Rotation paths and how fast each direction turns (degrees each step)
Each turn is a multiple of 5 degrees from 10 to 175, or 0.
Each row of a path follows its step; steps can be skipped.
path 1
step 0: 13.1  -20.7  -5.6  -13.7  25.2  -37.0  -38.1  -7.5  5.9  -4.1  2.0  0.4  -2.0  22.2  13.8  -18.0  4.5  11.9  9.3  -15.2  9.6  10.1  -6.8  -9.9  19.6  -2.6  11.4  35.4  -14.0  9.0  -10.1  1.0  -0.9  4.3  -10.2  20.5  8.9  -18.0  -4.8  -25.7  -12.7  -8.2  9.8  -19.7  11.3  -0.5  8.1  4.8  12.2  -14.5  29.3  -3.2  4.7  -10.3  1.9  -8.7  -44.8  -31.0  -20.4  3.6  9.3  -6.3  -11.3
step 2: -29.4  -8.7  -3.9  8.1  -17.5  21.0  2.2  -23.5  2.4  10.7  11.6  15.2  -24.3  8.2  24.7  11.2  8.9  20.5  16.5  -28.3  23.8  -6.3  18.2  8.0  20.7  4.4  -8.3  -3.8  -13.7  24.8  19.1  -18.3  -17.3  10.2  -26.4  -7.2  -8.0  0.6  33.3  -0.2  8.5  13.9  -24.0  19.9  6.6  18.2  3.5  -15.3  1.2  -12.1  -8.0  4.8  1.5  -15.3  10.7  -5.6  -41.0  -14.0  11.4  -9.8  4.3  11.5  8.4
step 3: 21.7  -10.1  10.9  -6.3  0.9  -8.2  2.8  -42.5  -39.2  7.8  6.2  18.1  -32.4  23.4  1.7  -40.0  -12.4  3.5  0.3  -14.8  21.1  -18.0  9.2  -17.6  19.2  12.1  -11.1  17.8  6.2  14.2  -20.9  -12.7  27.8  22.0  0.9  1.0  10.5  -12.6  -1.5  -8.6  6.6  -9.0  -0.2  4.5  -2.7  -8.3  6.2  -4.3  12.0  11.9  -1.5  8.8  2.5  -16.4  -11.9  8.0  -22.0  -8.7  20.9  -12.7  18.8  20.3  16.7
step 6: 2.9  2.6  20.6  -9.5  -3.8  0.5  -7.8  5.3  -4.8  -5.0  -16.8  22.2  -7.7  -3.8  41.2  -12.4  15.0  5.6  21.9  13.4  8.7  7.4  -4.0  1.2  18.9  -28.4  -38.4  21.4  -1.0  3.6  -26.1  29.7  4.6  -1.7  16.9  2.9  -1.2  -13.6  -5.6  -35.0  19.9  6.2  -30.3  -2.8  5.7  3.3  10.5  5.4  -4.2  10.1  -0.3  22.4  8.8  -14.4  8.0  -5.3  -27.1  8.0  6.1  -28.5  29.6  9.7  2.2
step 9: 7.6  -33.5  0.7  8.9  -4.9  -12.4  -6.9  -1.5  -5.7  2.5  -9.4  6.3  -7.2  7.2  6.8  18.7  25.8  -7.2  25.8  -43.6  23.8  -9.8  -23.4  9.5  8.8  -9.1  -14.7  -11.7  -26.1  10.5  -14.5  -15.6  15.0  12.8  9.7  4.0  -4.9  0.4  -29.4  -35.3  19.9  4.3  -11.2  -0.6  -18.1  14.3  -4.4  14.3  14.5  30.0  -3.3  25.6  -6.4  -0.3  -2.8  6.7  20.3  6.9  24.9  -6.8  5.8  19.6  -13.3
step 11: 19.0  -6.1  18.9  -4.9  -5.9  -4.3  21.1  -11.1  -4.6  1.4  -4.3  0.1  0.9  22.4  -12.2  0.6  -7.1  -4.1  18.6  -13.8  -17.0  -1.9  15.4  15.0  -5.8  -21.1  -3.3  9.6  -29.3  -13.5  -30.2  -2.7  -0.6  24.4  -29.7  -18.2  -28.7  -31.1  -4.8  -16.6  -5.9  4.5  -19.3  -14.6  -9.1  2.9  26.2  -12.3  6.5  -19.2  28.4  -1.8  23.7  -31.8  -3.2  -8.3  2.0  14.4  -20.5  20.8  -21.2  1.0  -0.6
step 13: 15.7  -6.3  10.5  -9.5  -28.9  18.8  -1.7  33.2  -21.2  7.4  -21.2  24.0  -18.3  19.0  -21.4  8.2  -0.9  -0.7  -1.6  -18.7  7.8  -7.0  13.6  -26.4  17.0  -10.1  -3.9  -18.0  -2.8  -17.5  -7.9  -14.8  3.8  21.6  5.9  -27.5  -11.0  2.3  -2.2  0.9  14.5  21.4  30.6  3.0  4.8  2.4  -12.4  -25.0  -4.9  -7.5  -27.0  22.0  5.3  -11.6  -3.5  5.6  -31.9  9.2  7.7  -0.7  17.4  25.4  -19.7
step 21: -3.6  -9.8  5.1  -12.9  -14.5  -18.7  41.8  -5.8  -4.7  16.3  -24.0  9.0  -18.5  15.4  4.3  -20.4  18.4  -10.4  12.0  4.4  12.8  -5.9  -5.8  -2.7  -13.2  15.9  -15.9  -8.5  -18.8  1.2  -7.3  6.5  10.8  -8.5  -0.4  29.5  -25.6  -22.2  -19.4  4.5  22.4  3.4  8.8  -6.1  7.2  11.1  9.0  21.5  -4.8  5.3  17.4  2.1  -4.0  -6.6  -22.3  12.5  -31.6  42.0  -6.0  0.6  -20.6  -5.8  -32.2
-2.9  -7.0  -5.1  -6.1  8.7  1.8  0.2  -6.8  5.8  -2.6  5.3  -0.3  0.6  5.5  0.3  -0.1  -0.7  1.2  4.3  0.5  6.8  -2.7  -1.3  0.3  -3.1  -2.5  -2.9  -3.7  -3.4  -1.6  7.6  -2.5  2.9  6.1  -0.1  -10.5  -5.6  -2.1  -0.3  0.3  0.6  -4.1  2.5  5.4  -3.4  1.9  0.6  7.9  2.6  -1.5  0.6  0.7  -3.3  3.2  0.0  -6.2  4.1  -3.8  -4.4  3.2  6.6  -0.6  6.3
45
2.8  -3.5  2.7  -0.9  7.0  1.7  -4.7  2.8  1.9  -4.3  3.8  -5.5  4.0  1.3  -0.5  1.0  -5.8  -6.3  -0.9  4.7  -3.2  0.2  2.7  -0.2  0.7  -3.3  -2.0  7.2  -7.5  -7.0  -2.6  7.0  -3.7  3.8  2.4  6.2  -5.8  -7.6  0.3  0.3  0.1  -4.8  -2.8  -4.3  -1.1  -1.7  -8.3  -7.8  -4.5  -1.2  1.4  -0.2  4.0  1.8  8.3  -5.0  1.1  3.6  -3.4  -3.3  0.9  2.7  1.3
60
1.1  0.0  3.4  -7.8  3.3  3.6  -10.4  -1.5  -0.5  3.2  7.5  -0.9  -2.8  4.9  -1.5  -3.3  6.7  2.5  3.1  0.8  -0.3  5.4  0.0  -5.2  3.6  2.5  -0.2  -1.8  3.4  -1.9  0.5  -4.6  -3.0  5.4  4.2  -0.7  0.3  3.5  -0.7  8.5  -1.5  -0.8  -2.1  1.4  9.9  1.9  -1.8  -5.4  -1.3  -5.8  2.0  -3.3  -2.0  -8.0  0.7  1.3  0.9  -8.1  2.2  0.6  -8.6  3.7  -2.4
25
-0.9  -5.5  1.1  -1.2  1.3  2.1  1.0  5.5  -0.5  1.9  8.6  -4.5  6.4  -11.0  2.5  3.7  3.0  2.8  -4.6  -5.3  -2.9  -5.3  -7.8  -1.2  0.7  2.3  -9.0  -4.5  0.6  2.2  4.6  2.4  -3.3  2.6  -5.3  -2.0  -0.4  1.0  -0.8  -2.3  -4.4  3.8  0.4  -4.1  0.1  4.1  0.2  -6.7  0.8  1.8  -0.7  -2.5  -5.7  -6.4  3.6  4.3  1.9  3.4  3.9  4.6  8.8  1.6  -0.9
100
0.2  3.9  9.4  2.6  4.8  3.2  4.2  -0.8  -1.6  -5.0  3.3  3.7  -5.4  -1.7  -1.5  5.1  -3.3  0.6  6.1  2.3  9.5  1.5  -1.1  0.5  2.0  -3.6  0.0  3.7  0.5  2.5  -0.6  -1.3  -6.8  -0.5  -1.1  0.2  -4.7  -0.3  -4.6  6.6  7.6  0.3  1.8  5.1  4.0  2.0  -0.3  -0.3  -3.3  6.2  -5.0  -0.3  -3.4  -0.3  -1.5  4.6  -3.0  0.3  2.4  -6.5  10.6  0.1  -9.4
100
6.5  0.1  2.5  -2.0  3.3  0.6  2.0  6.5  -5.3  -0.3  -1.1  -1.1  -0.3  -1.9  4.9  1.5  1.4  -5.7  -1.2  0.9  -4.9  -2.5  5.5  0.4  7.0  -3.3  -2.9  -5.7  -4.7  -0.4  3.2  -3.2  1.5  3.8  6.6  -0.9  9.5  3.8  -8.0  0.7  -4.2  1.8  8.8  10.1  2.2  -1.8  -4.3  -2.3  -2.9  -1.5  3.5  2.1  -2.6  6.9  -2.9  0.0  -4.3  1.0  -3.4  -0.4  1.4  -8.3  1.6
120
-7.0  -5.2  0.5  0.3  1.1  1.9  -2.3  1.0  1.9  0.8  8.0  0.2  3.2  4.3  -3.7  -0.6  1.5  -1.1  8.7  -6.4  -6.4  9.9  2.1  6.4  0.6  3.9  -0.6  -4.4  -2.8  -0.4  0.8  -1.2  5.6  -8.1  1.9  -0.4  1.6  1.9  1.7  2.1  3.1  1.4  4.8  -5.0  0.3  -6.5  1.2  3.0  -4.6  -0.1  2.1  0.7  5.1  -5.5  -0.4  -2.5  -9.3  7.8  0.3  -1.7  6.5  -3.3  -1.9
175
1.3  5.2  2.0  10.5  2.9  9.7  -5.2  -4.5  -2.3  -2.6  3.5  -1.1  1.1  0.5  2.1  2.6  2.7  1.1  -12.6  -6.4  1.5  0.5  0.4  3.0  -0.8  -5.0  -0.5  1.5  8.2  -7.2  -0.9  -0.8  5.2  0.8  3.9  0.2  -1.7  -3.6  -4.1  3.4  3.0  -0.8  -2.5  -0.1  -6.1  -1.8  -5.5  4.2  3.1  -2.8  6.0  -1.8  -1.8  -2.9  -7.8  -0.8  -1.8  2.5  4.9  3.1  0.9  -1.7  1.4
175
